In the data rows, 128 means zero.
Here are some numbered points:
[75, 81, 161, 6, 48, 144, 183, 205, 194, 255, 53, 165, 142, 164,
 64, 101, 173, 72, 113, 144, 201, 121, 176, 148] 0
[129, 52, 14, 141, 79, 98, 102, 252, 29, 141, 205, 149, 175, 151,
 66, 110, 247, 0, 198, 94, 174, 169, 197, 200] 1
[118, 164, 139, 97, 148, 106, 128, 111, 163, 152, 119, 130, 132, 151,
 97, 150, 121, 147, 103, 146, 142, 87, 121, 95] 2
[129, 53, 99, 90, 83, 181, 65, 255, 16, 115, 199, 81, 125, 150,
 51, 64, 120, 55, 166, 105, 111, 138, 250, 101] 3
[150, 139, 111, 205, 157, 102, 137, 85, 109, 102, 134, 160, 145, 104,
 130, 127, 157, 95, 139, 146, 141, 132, 102, 152] 4
[196, 122, 105, 214, 216, 121, 118, 78, 96, 77, 147, 152, 126, 66,
 158, 118, 148, 79, 148, 110, 121, 133, 121, 150] 5
[82, 117, 163, 0, 45, 146, 161, 229, 186, 164, 79, 140, 109, 193,
 75, 156, 122, 167, 106, 133, 123, 106, 200, 86] 6
[23, 160, 143, 0, 22, 143, 91, 122, 231, 227, 138, 36, 81, 180,
 198, 169, 14, 249, 78, 106, 60, 127, 65, 78] 7
[204, 108, 115, 229, 211, 118, 97, 93, 69, 56, 137, 152, 118, 57,
 155, 90, 149, 102, 119, 100, 114, 141, 143, 139] 8
[102, 123, 126, 132, 105, 128, 155, 143, 117, 120, 115, 155, 152, 160,
 96, 132, 151, 114, 151, 156, 153, 124, 123, 150] 9
[102, 149, 129, 128, 100, 116, 157, 112, 148, 117, 116, 129, 139, 148,
 130, 148, 111, 155, 132, 145, 138, 123, 95, 152] 10
[90, 145, 135, 94, 113, 159, 105, 93, 163, 148, 136, 70, 107, 125,
 152, 148, 85, 177, 127, 110, 87, 125, 96, 108] 11
[146, 139, 121, 189, 159, 114, 142, 76, 119, 106, 131, 145, 144, 111,
 130, 137, 143, 115, 137, 139, 144, 132, 101, 142] 12
[137, 119, 94, 180, 129, 103, 147, 135, 93, 105, 140, 165, 164, 122,
 103, 123, 183, 79, 155, 136, 170, 138, 128, 177] 13
[180, 120, 123, 170, 188, 135, 104, 120, 102, 105, 156, 147, 122, 97,
 94, 103, 143, 89, 128, 125, 131, 112, 158, 108] 14
[89, 154, 130, 125, 95, 113, 149, 104, 149, 135, 122, 119, 139, 158,
 140, 160, 107, 166, 132, 147, 129, 125, 85, 138] 15
[109, 155, 126, 140, 115, 124, 134, 85, 145, 117, 136, 103, 130, 135,
 158, 151, 89, 167, 125, 129, 113, 126, 80, 138] 16
[152, 127, 136, 151, 134, 131, 125, 137, 85, 67, 139, 132, 119, 120,
 131, 114, 115, 119, 114, 132, 125, 130, 157, 143] 17
[28, 168, 135, 45, 33, 118, 136, 130, 209, 229, 125, 88, 120, 195,
 160, 180, 67, 242, 111, 139, 103, 127, 69, 109] 18
[176, 83, 49, 157, 124, 93, 85, 240, 47, 91, 192, 174, 152, 123,
 59, 100, 242, 0, 136, 96, 163, 134, 220, 166] 19
[125, 145, 189, 14, 74, 96, 149, 213, 164, 156, 65, 196, 68, 201,
 98, 163, 131, 147, 29, 172, 132, 96, 208, 86] 20
[0, 171, 159, 0, 0, 112, 148, 152, 250, 244, 114, 68, 114, 241,
 167, 218, 58, 255, 112, 147, 91, 128, 58, 88] 21
[73, 133, 144, 53, 101, 182, 106, 95, 173, 180, 129, 42, 98, 122,
 162, 146, 63, 188, 132, 91, 72, 135, 94, 91] 22
[14, 158, 142, 20, 53, 133, 164, 129, 218, 231, 114, 86, 137, 191,
 131, 182, 76, 234, 137, 135, 123, 124, 68, 113] 23
[184, 28, 179, 101, 190, 229, 119, 175, 76, 139, 101, 73, 114, 97,
 113, 56, 98, 106, 170, 110, 124, 169, 195, 79] 24
[60, 159, 129, 89, 71, 116, 149, 115, 179, 172, 128, 105, 132, 179,
 150, 173, 84, 202, 127, 150, 114, 130, 72, 123] 25
[162, 137, 94, 191, 163, 91, 118, 133, 100, 102, 158, 172, 147, 107,
 94, 109, 177, 59, 141, 135, 145, 112, 150, 149] 26
[162, 99, 98, 177, 134, 77, 124, 160, 109, 128, 128, 218, 143, 106,
 88, 92, 238, 14, 124, 136, 166, 140, 151, 166] 27
[129, 158, 134, 146, 143, 116, 148, 84, 145, 115, 125, 119, 139, 130,
 137, 149, 110, 161, 119, 134, 137, 121, 96, 133] 28
[173, 142, 114, 186, 162, 101, 141, 108, 94, 66, 138, 161, 139, 107,
 125, 126, 166, 82, 122, 141, 153, 118, 123, 170] 29
[18, 167, 163, 14, 28, 130, 128, 138, 230, 236, 132, 52, 104, 198,
 180, 191, 43, 255, 111, 119, 80, 139, 74, 82] 30
[93, 97, 106, 71, 63, 134, 142, 213, 83, 132, 125, 142, 138, 171,
 76, 124, 169, 98, 137, 146, 150, 130, 187, 157] 31
[145, 58, 115, 161, 116, 73, 153, 178, 138, 215, 116, 196, 138, 93,
 122, 93, 234, 0, 158, 121, 175, 173, 171, 157] 32
[91, 153, 144, 98, 118, 152, 126, 84, 170, 146, 121, 85, 112, 133,
 166, 154, 89, 193, 116, 122, 105, 136, 90, 118] 33
[93, 75, 100, 73, 63, 108, 137, 220, 139, 184, 106, 185, 181, 142,
 58, 93, 221, 59, 158, 150, 192, 133, 162, 162] 34
[128, 111, 133, 92, 125, 168, 123, 159, 109, 107, 115, 96, 127, 128,
 127, 101, 97, 143, 147, 101, 106, 121, 171, 114] 35
[86, 101, 114, 154, 180, 199, 10, 87, 90, 126, 189, 2, 127, 34,
 208, 45, 129, 121, 213, 121, 86, 162, 23, 153] 36
[101, 72, 58, 67, 48, 100, 164, 255, 101, 178, 146, 201, 189, 191,
 33, 136, 255, 22, 178, 105, 211, 131, 187, 184] 37
[41, 135, 137, 72, 69, 144, 147, 139, 165, 193, 89, 148, 142, 172,
 95, 138, 131, 179, 153, 165, 145, 118, 94, 120] 38
[99, 161, 130, 135, 114, 127, 134, 86, 146, 132, 137, 100, 127, 133,
 162, 152, 93, 178, 118, 131, 115, 129, 76, 135] 39
[161, 127, 136, 159, 174, 117, 143, 94, 144, 149, 121, 147, 133, 119,
 111, 137, 149, 111, 133, 143, 140, 124, 125, 109] 40
[180, 102, 130, 218, 207, 133, 153, 78, 105, 119, 120, 177, 142, 71,
 134, 111, 164, 85, 145, 122, 149, 149, 117, 135] 41
[52, 160, 139, 68, 54, 110, 143, 125, 187, 166, 121, 103, 123, 187,
 150, 174, 82, 204, 113, 139, 106, 127, 79, 116] 42
[121, 151, 127, 157, 134, 129, 135, 76, 128, 100, 131, 110, 132, 120,
 149, 143, 109, 156, 131, 134, 121, 130, 84, 144] 43
[147, 96, 204, 90, 108, 134, 170, 152, 136, 148, 62, 161, 92, 153,
 133, 123, 107, 159, 99, 183, 138, 140, 157, 107] 44
[188, 121, 109, 199, 163, 115, 89, 132, 44, 32, 153, 151, 120, 88,
 135, 97, 159, 67, 121, 136, 131, 128, 146, 168] 45
[192, 133, 148, 173, 168, 130, 104, 134, 61, 65, 144, 139, 101, 95,
 128, 99, 114, 105, 86, 134, 124, 133, 176, 128] 46
[159, 53, 129, 111, 146, 182, 72, 229, 21, 131, 184, 100, 114, 131,
 52, 63, 127, 46, 151, 103, 120, 147, 242, 88] 47
[124, 128, 142, 167, 144, 137, 152, 90, 112, 124, 118, 126, 147, 127,
 127, 133, 116, 142, 151, 164, 144, 139, 84, 135] 48
[70, 82, 189, 57, 78, 149, 175, 177, 173, 229, 71, 146, 137, 195,
 83, 115, 102, 162, 141, 155, 143, 127, 142, 79] 49
[74, 136, 136, 85, 111, 172, 117, 92, 174, 184, 131, 71, 129, 137,
 130, 147, 94, 195, 149, 112, 108, 124, 92, 100] 50
[130, 51, 171, 82, 150, 186, 153, 176, 121, 193, 70, 142, 152, 131,
 96, 70, 116, 140, 158, 146, 161, 143, 141, 89] 51
[162, 132, 134, 177, 177, 115, 143, 95, 124, 125, 120, 148, 143, 113,
 120, 130, 148, 111, 136, 142, 143, 121, 115, 123] 52
[162, 110, 117, 206, 155, 103, 141, 108, 105, 115, 123, 176, 142, 97,
 127, 112, 178, 72, 146, 142, 149, 148, 128, 149] 53
[21, 203, 160, 0, 0, 91, 130, 178, 255, 195, 107, 73, 87, 202,
 180, 186, 53, 244, 45, 111, 90, 115, 108, 94] 54
[105, 97, 145, 129, 112, 136, 162, 122, 129, 176, 100, 129, 147, 140,
 112, 119, 139, 118, 162, 158, 151, 157, 107, 129] 55
[94, 164, 134, 117, 90, 115, 134, 99, 155, 134, 132, 102, 124, 157,
 153, 154, 88, 176, 114, 133, 116, 124, 85, 139] 56
[140, 119, 109, 173, 134, 139, 123, 127, 63, 78, 157, 119, 147, 124,
 108, 114, 130, 94, 153, 131, 136, 133, 137, 152] 57
[119, 91, 94, 109, 66, 153, 90, 220, 32, 105, 187, 102, 140, 152,
 60, 85, 139, 62, 177, 122, 130, 128, 190, 140] 58
[136, 87, 180, 121, 189, 176, 148, 130, 122, 142, 72, 152, 153, 108,
 93, 83, 149, 126, 143, 161, 163, 115, 127, 109] 59
[101, 134, 117, 91, 177, 178, 65, 91, 153, 130, 128, 88, 125, 81,
 150, 93, 117, 145, 145, 130, 101, 105, 66, 123] 60
[134, 148, 150, 95, 115, 128, 132, 124, 141, 128, 129, 101, 93, 141,
 163, 139, 59, 167, 79, 114, 100, 120, 134, 105] 61
[146, 128, 129, 141, 145, 94, 120, 126, 180, 177, 119, 158, 108, 114,
 133, 139, 159, 125, 96, 125, 129, 141, 140, 83] 62
[175, 92, 150, 183, 199, 134, 141, 91, 112, 157, 122, 147, 137, 97,
 121, 130, 149, 111, 142, 142, 146, 157, 127, 105] 63
[118, 82, 124, 99, 94, 163, 104, 209, 64, 113, 161, 103, 138, 157,
 79, 87, 117, 93, 158, 116, 123, 135, 195, 120] 64
[131, 35, 24, 134, 47, 123, 70, 255, 9, 126, 225, 143, 162, 160,
 57, 102, 233, 0, 198, 87, 148, 164, 227, 193] 65
[45, 175, 146, 0, 0, 106, 107, 168, 243, 210, 130, 43, 73, 218,
 193, 176, 22, 231, 67, 99, 61, 112, 106, 90] 66
[100, 134, 129, 108, 129, 155, 127, 115, 146, 132, 108, 107, 136, 129,
 116, 130, 119, 177, 158, 136, 118, 113, 106, 108] 67
[113, 164, 123, 152, 115, 109, 144, 89, 134, 103, 128, 119, 138, 134,
 152, 146, 106, 150, 123, 138, 128, 121, 84, 154] 68
[220, 105, 124, 196, 209, 141, 107, 120, 59, 50, 135, 165, 121, 66,
 133, 88, 155, 76, 127, 115, 132, 133, 168, 130] 69
[133, 137, 105, 111, 141, 83, 121, 142, 180, 176, 133, 186, 135, 140,
 79, 133, 162, 102, 125, 132, 137, 90, 161, 95] 70
[134, 157, 138, 148, 141, 113, 144, 94, 128, 96, 125, 134, 129, 128,
 139, 148, 106, 146, 110, 135, 129, 117, 111, 134] 71
[179, 157, 151, 152, 155, 101, 131, 119, 100, 75, 118, 171, 111, 123,
 115, 136, 134, 112, 77, 158, 136, 103, 150, 135] 72
[228, 79, 111, 183, 227, 126, 79, 129, 106, 108, 120, 173, 111, 45,
 152, 78, 179, 55, 135, 99, 105, 139, 166, 111] 73
[57, 159, 144, 69, 60, 123, 122, 101, 185, 176, 134, 69, 108, 155,
 169, 166, 54, 204, 103, 123, 98, 129, 71, 115] 74
[97, 144, 85, 156, 147, 140, 59, 100, 113, 101, 154, 91, 139, 81,
 156, 94, 146, 117, 168, 130, 111, 127, 60, 148] 75
[184, 63, 106, 191, 144, 89, 91, 178, 126, 179, 112, 232, 113, 90,
 97, 71, 251, 0, 130, 152, 153, 162, 180, 122] 76
[182, 140, 134, 107, 244, 157, 84, 78, 170, 128, 123, 109, 88, 71,
 164, 121, 123, 91, 120, 108, 106, 99, 108, 76] 77
[148, 143, 111, 188, 154, 99, 140, 84, 125, 106, 138, 158, 144, 113,
 121, 136, 148, 103, 134, 144, 145, 126, 105, 146] 78
[145, 151, 150, 114, 108, 112, 131, 160, 112, 82, 118, 148, 101, 145,
 129, 134, 115, 137, 82, 148, 122, 113, 163, 129] 79
[113, 149, 129, 149, 143, 127, 148, 87, 135, 119, 119, 120, 152, 128,
 123, 143, 123, 155, 145, 137, 142, 121, 90, 140] 80
[255, 68, 131, 222, 250, 163, 97, 82, 82, 92, 124, 153, 84, 23,
 193, 88, 161, 67, 113, 84, 95, 164, 152, 109] 81
[205, 108, 124, 215, 205, 124, 144, 83, 92, 90, 125, 169, 132, 77,
 144, 122, 162, 84, 134, 123, 139, 137, 125, 148] 82
[104, 168, 155, 29, 116, 148, 75, 103, 203, 168, 138, 66, 78, 150,
 146, 160, 54, 210, 67, 111, 73, 97, 112, 57] 83
[128, 163, 145, 104, 127, 108, 134, 104, 159, 126, 115, 127, 107, 143,
 147, 159, 91, 183, 78, 139, 118, 104, 117, 114] 84
[197, 75, 174, 156, 205, 154, 133, 99, 119, 176, 103, 134, 110, 107,
 115, 128, 129, 114, 132, 159, 129, 171, 141, 60] 85
[43, 156, 145, 48, 81, 147, 136, 117, 196, 198, 122, 72, 116, 175,
 157, 163, 59, 232, 122, 124, 98, 130, 70, 95] 86
[249, 83, 113, 232, 233, 123, 133, 97, 84, 98, 122, 186, 114, 48,
 154, 106, 181, 74, 131, 93, 124, 153, 155, 125] 87
[171, 115, 122, 193, 138, 82, 123, 135, 111, 120, 131, 201, 125, 113,
 121, 112, 184, 60, 114, 148, 145, 145, 140, 136] 88
[111, 82, 133, 59, 75, 161, 139, 194, 116, 185, 144, 84, 141, 168,
 86, 114, 75, 130, 141, 94, 127, 137, 182, 93] 89
[128, 160, 136, 136, 141, 117, 142, 81, 149, 115, 128, 107, 129, 125,
 148, 150, 95, 160, 113, 130, 127, 118, 91, 132] 90
[156, 126, 179, 41, 81, 122, 144, 202, 141, 109, 97, 148, 70, 177,
 120, 137, 108, 152, 59, 140, 116, 119, 233, 93] 91
[178, 96, 139, 128, 183, 116, 124, 124, 160, 191, 102, 159, 120, 111,
 96, 123, 176, 72, 134, 145, 137, 126, 155, 77] 92
[118, 80, 118, 110, 99, 174, 112, 189, 71, 125, 153, 107, 132, 149,
 80, 93, 121, 98, 164, 118, 129, 132, 198, 115] 93
[184, 101, 127, 168, 170, 143, 127, 139, 56, 91, 153, 131, 130, 109,
 94, 105, 139, 68, 137, 124, 140, 128, 167, 124] 94
[177, 181, 178, 73, 112, 68, 133, 178, 138, 100, 97, 223, 68, 168,
 110, 156, 126, 142, 7, 170, 129, 71, 196, 95] 95
[138, 157, 85, 205, 134, 76, 120, 108, 110, 93, 150, 173, 149, 113,
 120, 130, 181, 79, 123, 147, 152, 123, 111, 170] 96
[138, 121, 164, 90, 97, 150, 110, 180, 99, 103, 143, 104, 95, 136,
 149, 113, 81, 148, 91, 113, 88, 132, 192, 118] 97
[155, 128, 59, 148, 122, 64, 140, 204, 107, 115, 156, 199, 168, 129,
 71, 126, 240, 22, 128, 104, 184, 109, 176, 184] 98
[69, 145, 130, 115, 103, 139, 155, 105, 147, 161, 112, 121, 149, 158,
 125, 151, 117, 168, 155, 148, 135, 124, 72, 138] 99
[92, 155, 132, 112, 107, 136, 130, 86, 161, 134, 125, 88, 117, 143,
 169, 157, 81, 191, 116, 121, 103, 136, 83, 124] 100
[148, 90, 99, 202, 165, 108, 104, 119, 136, 158, 123, 192, 122, 72,
 128, 92, 224, 29, 152, 149, 149, 152, 128, 146] 101
[157, 142, 118, 171, 181, 119, 110, 92, 110, 100, 146, 141, 131, 105,
 114, 129, 132, 108, 128, 137, 126, 113, 123, 119] 102
[255, 80, 118, 233, 250, 120, 104, 124, 96, 86, 134, 211, 118, 5,
 166, 59, 202, 57, 111, 52, 130, 166, 201, 124] 103
[119, 114, 105, 148, 102, 130, 112, 164, 68, 90, 158, 123, 146, 151,
 95, 113, 135, 90, 158, 130, 129, 126, 157, 147] 104
[122, 145, 129, 142, 109, 118, 153, 108, 127, 106, 131, 125, 139, 143,
 138, 143, 110, 137, 130, 132, 131, 123, 110, 150] 105
[138, 125, 115, 176, 144, 146, 120, 118, 77, 83, 149, 123, 144, 119,
 108, 111, 130, 110, 156, 132, 132, 127, 127, 142] 106
[118, 134, 117, 138, 126, 140, 138, 110, 121, 108, 130, 102, 144, 128,
 133, 133, 112, 143, 153, 115, 122, 125, 115, 145] 107
[46, 168, 154, 0, 15, 121, 132, 167, 233, 211, 105, 54, 90, 214,
 165, 186, 46, 239, 120, 124, 72, 122, 119, 82] 108
[167, 131, 103, 195, 154, 112, 122, 120, 71, 66, 154, 154, 147, 111,
 108, 117, 168, 69, 140, 137, 146, 122, 131, 159] 109
[155, 128, 107, 197, 143, 94, 151, 102, 100, 101, 132, 155, 155, 109,
 129, 127, 166, 81, 150, 137, 156, 142, 114, 178] 110
New points follow, each followed by the numbers of its three nearest points above by angle, nearest first.
[113, 146, 89, 176, 145, 132, 91, 88, 107, 88, 155, 101, 144, 97,
 149, 118, 138, 125, 165, 133, 122, 127, 65, 162] 75 36 43
[98, 131, 110, 127, 106, 147, 135, 124, 122, 139, 148, 90, 156, 134,
 118, 124, 110, 143, 160, 115, 135, 127, 120, 134] 107 50 99
[131, 143, 125, 138, 116, 122, 142, 117, 114, 91, 132, 118, 134, 134,
 137, 134, 107, 137, 124, 124, 123, 126, 125, 144] 105 68 71
[125, 150, 94, 84, 99, 52, 80, 223, 161, 168, 154, 230, 110, 179,
 42, 126, 208, 78, 82, 134, 123, 61, 194, 99] 70 98 37
[87, 137, 83, 160, 136, 144, 62, 98, 99, 103, 176, 68, 152, 81,
 170, 99, 131, 127, 195, 123, 116, 135, 40, 172] 75 36 60
[114, 126, 116, 139, 108, 133, 127, 151, 100, 110, 135, 133, 146, 144,
 93, 115, 137, 108, 153, 137, 148, 119, 137, 149] 104 58 9
[149, 87, 100, 163, 109, 77, 159, 151, 122, 172, 125, 167, 154, 105,
 119, 103, 203, 35, 160, 127, 175, 156, 156, 179] 32 27 76
[202, 109, 116, 222, 212, 117, 136, 93, 90, 79, 124, 170, 136, 73,
 143, 113, 163, 78, 122, 116, 140, 139, 137, 142] 82 87 5
[109, 159, 129, 134, 114, 111, 155, 116, 138, 109, 111, 152, 132, 144,
 116, 147, 130, 140, 112, 150, 144, 113, 113, 150] 10 105 15
[209, 102, 120, 218, 217, 140, 94, 81, 63, 64, 135, 161, 109, 55,
 160, 100, 136, 88, 127, 106, 102, 139, 140, 135] 8 5 81
[103, 107, 77, 136, 92, 105, 148, 183, 107, 142, 142, 184, 184, 157,
 73, 125, 223, 62, 171, 127, 172, 136, 141, 179] 37 98 34
[217, 99, 151, 170, 255, 164, 85, 116, 60, 90, 152, 124, 102, 76,
 103, 87, 113, 95, 114, 112, 114, 117, 187, 57] 14 69 46
[200, 21, 223, 92, 255, 230, 147, 152, 110, 171, 25, 182, 142, 80,
 74, 41, 150, 116, 137, 166, 178, 133, 178, 38] 59 51 85
[135, 163, 183, 64, 132, 108, 143, 126, 195, 153, 97, 122, 97, 158,
 129, 157, 83, 190, 63, 137, 116, 104, 151, 79] 84 83 61
[105, 139, 112, 158, 130, 142, 128, 87, 120, 120, 143, 102, 152, 121,
 126, 125, 113, 135, 164, 125, 127, 122, 87, 145] 107 80 43
[255, 73, 106, 179, 194, 75, 71, 225, 33, 57, 180, 190, 105, 89,
 112, 71, 243, 0, 113, 105, 134, 132, 255, 140] 19 94 69
[167, 65, 129, 208, 183, 137, 133, 100, 110, 175, 114, 185, 128, 77,
 121, 97, 217, 45, 156, 144, 147, 161, 125, 125] 101 53 41
[155, 117, 122, 200, 165, 112, 134, 105, 108, 114, 117, 174, 142, 90,
 120, 106, 183, 64, 141, 147, 158, 134, 116, 150] 53 4 110
[160, 102, 114, 205, 159, 121, 131, 96, 103, 127, 127, 177, 136, 88,
 122, 108, 186, 65, 149, 153, 152, 151, 120, 149] 53 101 41
[117, 120, 148, 156, 139, 145, 148, 97, 116, 132, 111, 122, 145, 127,
 125, 118, 117, 136, 149, 168, 142, 146, 93, 123] 48 80 55
[138, 107, 116, 169, 142, 147, 119, 138, 60, 88, 159, 115, 141, 126,
 101, 107, 130, 86, 158, 126, 137, 137, 155, 141] 57 106 94
[155, 127, 134, 147, 124, 134, 124, 138, 79, 75, 137, 127, 113, 119,
 129, 109, 113, 123, 114, 131, 119, 133, 162, 139] 17 46 45
[74, 96, 115, 98, 76, 135, 151, 198, 126, 161, 102, 185, 162, 153,
 59, 112, 201, 85, 151, 158, 177, 116, 154, 161] 34 37 31
[87, 155, 134, 126, 104, 118, 147, 99, 150, 145, 129, 115, 143, 154,
 142, 163, 103, 186, 141, 139, 124, 132, 77, 136] 15 25 56
[152, 140, 152, 118, 200, 152, 73, 112, 119, 109, 137, 118, 96, 101,
 105, 106, 108, 149, 99, 143, 103, 102, 159, 67] 77 14 46
[130, 130, 119, 152, 117, 124, 142, 130, 90, 86, 137, 136, 139, 134,
 112, 130, 127, 118, 139, 142, 140, 125, 132, 152] 57 106 109
[112, 139, 131, 112, 112, 130, 150, 138, 139, 108, 111, 129, 134, 143,
 112, 139, 122, 145, 124, 138, 138, 114, 125, 138] 10 38 6
[185, 106, 179, 99, 134, 156, 63, 198, 58, 74, 140, 122, 66, 106,
 143, 73, 78, 146, 43, 103, 90, 134, 243, 74] 97 46 91
[163, 132, 79, 144, 124, 63, 147, 168, 106, 111, 135, 197, 138, 133,
 99, 156, 225, 39, 111, 127, 167, 131, 166, 169] 98 27 19
[5, 136, 138, 17, 34, 143, 181, 152, 255, 255, 82, 84, 159, 203,
 125, 167, 85, 239, 152, 133, 136, 140, 82, 88] 23 21 18
[138, 113, 172, 152, 129, 128, 175, 108, 116, 132, 96, 149, 127, 129,
 132, 124, 108, 134, 126, 167, 147, 146, 116, 137] 48 44 55
[101, 162, 124, 152, 110, 112, 143, 88, 135, 104, 133, 118, 138, 136,
 151, 149, 104, 153, 126, 142, 127, 125, 76, 155] 68 16 43
[120, 107, 48, 70, 56, 58, 174, 255, 160, 161, 128, 241, 193, 162,
 24, 130, 255, 10, 144, 80, 234, 96, 205, 186] 37 34 98
[134, 145, 109, 140, 176, 102, 116, 120, 161, 144, 140, 170, 131, 112,
 105, 134, 170, 96, 129, 142, 141, 104, 133, 113] 70 40 92
[41, 130, 145, 0, 43, 161, 150, 217, 198, 218, 91, 96, 141, 190,
 83, 135, 111, 208, 123, 112, 130, 118, 182, 100] 6 49 108
[108, 108, 161, 130, 134, 163, 148, 104, 133, 171, 101, 102, 149, 140,
 127, 131, 103, 149, 159, 171, 138, 155, 84, 103] 55 48 99
[118, 115, 120, 161, 121, 137, 141, 141, 84, 101, 129, 147, 153, 132,
 101, 116, 158, 96, 152, 149, 152, 128, 127, 161] 13 57 109
[112, 146, 124, 155, 138, 150, 130, 81, 124, 110, 137, 106, 135, 118,
 143, 140, 114, 144, 144, 128, 122, 127, 89, 138] 43 80 16
[45, 137, 159, 0, 80, 210, 81, 106, 222, 214, 141, 13, 80, 137,
 176, 150, 58, 231, 111, 84, 50, 140, 97, 63] 22 11 7
[129, 129, 108, 171, 126, 108, 157, 119, 111, 110, 123, 154, 162, 126,
 111, 127, 166, 89, 148, 140, 166, 126, 113, 173] 13 110 96
[98, 162, 120, 147, 106, 111, 145, 89, 139, 114, 133, 114, 137, 142,
 153, 152, 103, 156, 128, 137, 125, 124, 75, 155] 68 16 39
[134, 116, 98, 178, 127, 136, 120, 135, 61, 81, 160, 129, 152, 128,
 99, 112, 151, 78, 165, 133, 141, 129, 137, 160] 57 106 109
[193, 89, 75, 148, 146, 106, 86, 199, 45, 78, 175, 178, 131, 118,
 69, 98, 232, 0, 145, 116, 156, 120, 210, 154] 19 98 1
[224, 107, 114, 224, 220, 128, 91, 97, 68, 50, 136, 155, 115, 50,
 157, 86, 152, 88, 118, 94, 112, 136, 156, 134] 8 69 5
[90, 147, 146, 86, 119, 136, 160, 107, 186, 176, 105, 105, 150, 151,
 112, 154, 112, 192, 134, 130, 140, 119, 103, 106] 23 86 18
[110, 166, 174, 17, 108, 126, 108, 106, 217, 184, 139, 45, 74, 158,
 190, 158, 6, 234, 65, 96, 66, 110, 120, 60] 83 61 7
[110, 145, 102, 176, 149, 135, 106, 80, 109, 88, 147, 110, 147, 104,
 150, 122, 133, 130, 155, 144, 124, 123, 64, 160] 75 43 12
[184, 119, 118, 218, 193, 121, 144, 81, 94, 81, 127, 166, 141, 84,
 144, 121, 151, 96, 136, 127, 139, 141, 116, 147] 82 5 41
[135, 130, 116, 150, 120, 127, 137, 126, 96, 85, 140, 117, 139, 133,
 120, 131, 114, 119, 146, 125, 130, 128, 138, 148] 57 106 104
[80, 143, 137, 103, 124, 158, 136, 87, 163, 162, 115, 91, 141, 127,
 128, 144, 110, 191, 148, 127, 126, 126, 81, 118] 50 67 33
[189, 42, 166, 148, 203, 140, 137, 107, 149, 231, 107, 141, 97, 88,
 121, 108, 170, 82, 142, 143, 143, 200, 161, 46] 85 92 63
[173, 134, 117, 195, 176, 133, 108, 101, 62, 46, 140, 151, 133, 91,
 130, 103, 141, 97, 132, 136, 135, 125, 131, 153] 45 69 8
[188, 123, 122, 201, 196, 120, 140, 98, 94, 72, 121, 170, 136, 83,
 132, 111, 158, 92, 122, 131, 143, 126, 133, 150] 82 5 29
[198, 42, 144, 90, 153, 208, 57, 241, 0, 80, 170, 102, 97, 116,
 56, 38, 139, 39, 152, 120, 115, 130, 255, 84] 47 3 93
[187, 122, 130, 214, 199, 123, 142, 80, 94, 78, 119, 163, 133, 84,
 151, 122, 152, 105, 129, 133, 135, 135, 109, 150] 82 5 41
[59, 124, 106, 87, 90, 176, 106, 114, 146, 193, 156, 56, 149, 128,
 116, 112, 91, 169, 180, 95, 110, 122, 107, 113] 50 22 11
[172, 114, 143, 160, 232, 177, 96, 74, 112, 93, 112, 119, 108, 54,
 162, 95, 139, 106, 136, 133, 113, 124, 109, 119] 81 77 5
[130, 154, 133, 142, 126, 117, 150, 107, 129, 98, 119, 132, 133, 135,
 126, 144, 114, 151, 121, 138, 132, 117, 118, 142] 71 105 28
[102, 169, 165, 55, 70, 99, 142, 141, 187, 136, 109, 128, 93, 167,
 154, 167, 84, 183, 67, 136, 114, 103, 134, 123] 54 66 108
[134, 144, 135, 135, 119, 109, 156, 126, 118, 92, 112, 157, 129, 146,
 114, 148, 128, 131, 109, 153, 141, 113, 136, 148] 72 79 95
[88, 154, 174, 13, 103, 151, 118, 120, 224, 192, 113, 51, 88, 152,
 159, 165, 48, 242, 87, 100, 85, 115, 132, 45] 83 7 108
[102, 143, 127, 158, 128, 133, 146, 100, 131, 122, 118, 138, 164, 121,
 116, 123, 134, 144, 154, 145, 153, 123, 89, 153] 80 48 10
[118, 99, 75, 111, 78, 83, 154, 222, 112, 150, 125, 224, 150, 154,
 69, 142, 229, 47, 133, 133, 166, 133, 190, 164] 37 98 34
[123, 127, 135, 170, 146, 135, 162, 89, 121, 126, 111, 135, 155, 120,
 129, 128, 122, 142, 146, 152, 149, 136, 87, 147] 48 80 12
[166, 67, 130, 132, 143, 173, 93, 210, 32, 103, 168, 102, 124, 120,
 72, 78, 127, 58, 146, 108, 126, 139, 214, 103] 47 3 93
[155, 129, 122, 183, 171, 143, 127, 100, 76, 63, 131, 135, 144, 103,
 127, 111, 128, 113, 146, 134, 135, 124, 128, 148] 106 8 45
[173, 132, 95, 202, 166, 101, 74, 121, 100, 50, 150, 153, 120, 67,
 159, 75, 181, 63, 137, 120, 121, 130, 131, 168] 45 8 5
[89, 165, 123, 116, 83, 108, 132, 109, 148, 133, 135, 106, 126, 155,
 153, 160, 90, 176, 116, 131, 115, 124, 87, 139] 56 15 25
[134, 157, 135, 157, 131, 111, 142, 93, 117, 92, 132, 125, 127, 129,
 146, 143, 100, 139, 110, 139, 125, 124, 106, 146] 71 68 43
[198, 112, 119, 223, 196, 128, 106, 84, 67, 61, 140, 162, 120, 66,
 155, 107, 140, 98, 129, 112, 111, 137, 127, 143] 8 5 82
[217, 110, 101, 223, 205, 109, 96, 106, 90, 61, 151, 161, 127, 53,
 161, 84, 171, 86, 123, 93, 128, 147, 148, 144] 8 5 103
[66, 133, 177, 0, 15, 109, 177, 255, 224, 187, 51, 166, 88, 239,
 58, 160, 119, 181, 80, 153, 127, 92, 226, 80] 6 20 49
[118, 155, 131, 137, 107, 116, 146, 108, 126, 107, 125, 121, 134, 146,
 140, 146, 110, 146, 124, 138, 130, 124, 110, 150] 105 68 10
[178, 121, 133, 159, 199, 112, 144, 100, 137, 152, 112, 163, 139, 114,
 102, 136, 149, 90, 143, 148, 136, 104, 123, 105] 40 52 63
[159, 142, 118, 188, 213, 146, 114, 72, 99, 83, 134, 120, 131, 81,
 160, 112, 140, 104, 151, 138, 125, 124, 80, 148] 5 102 82
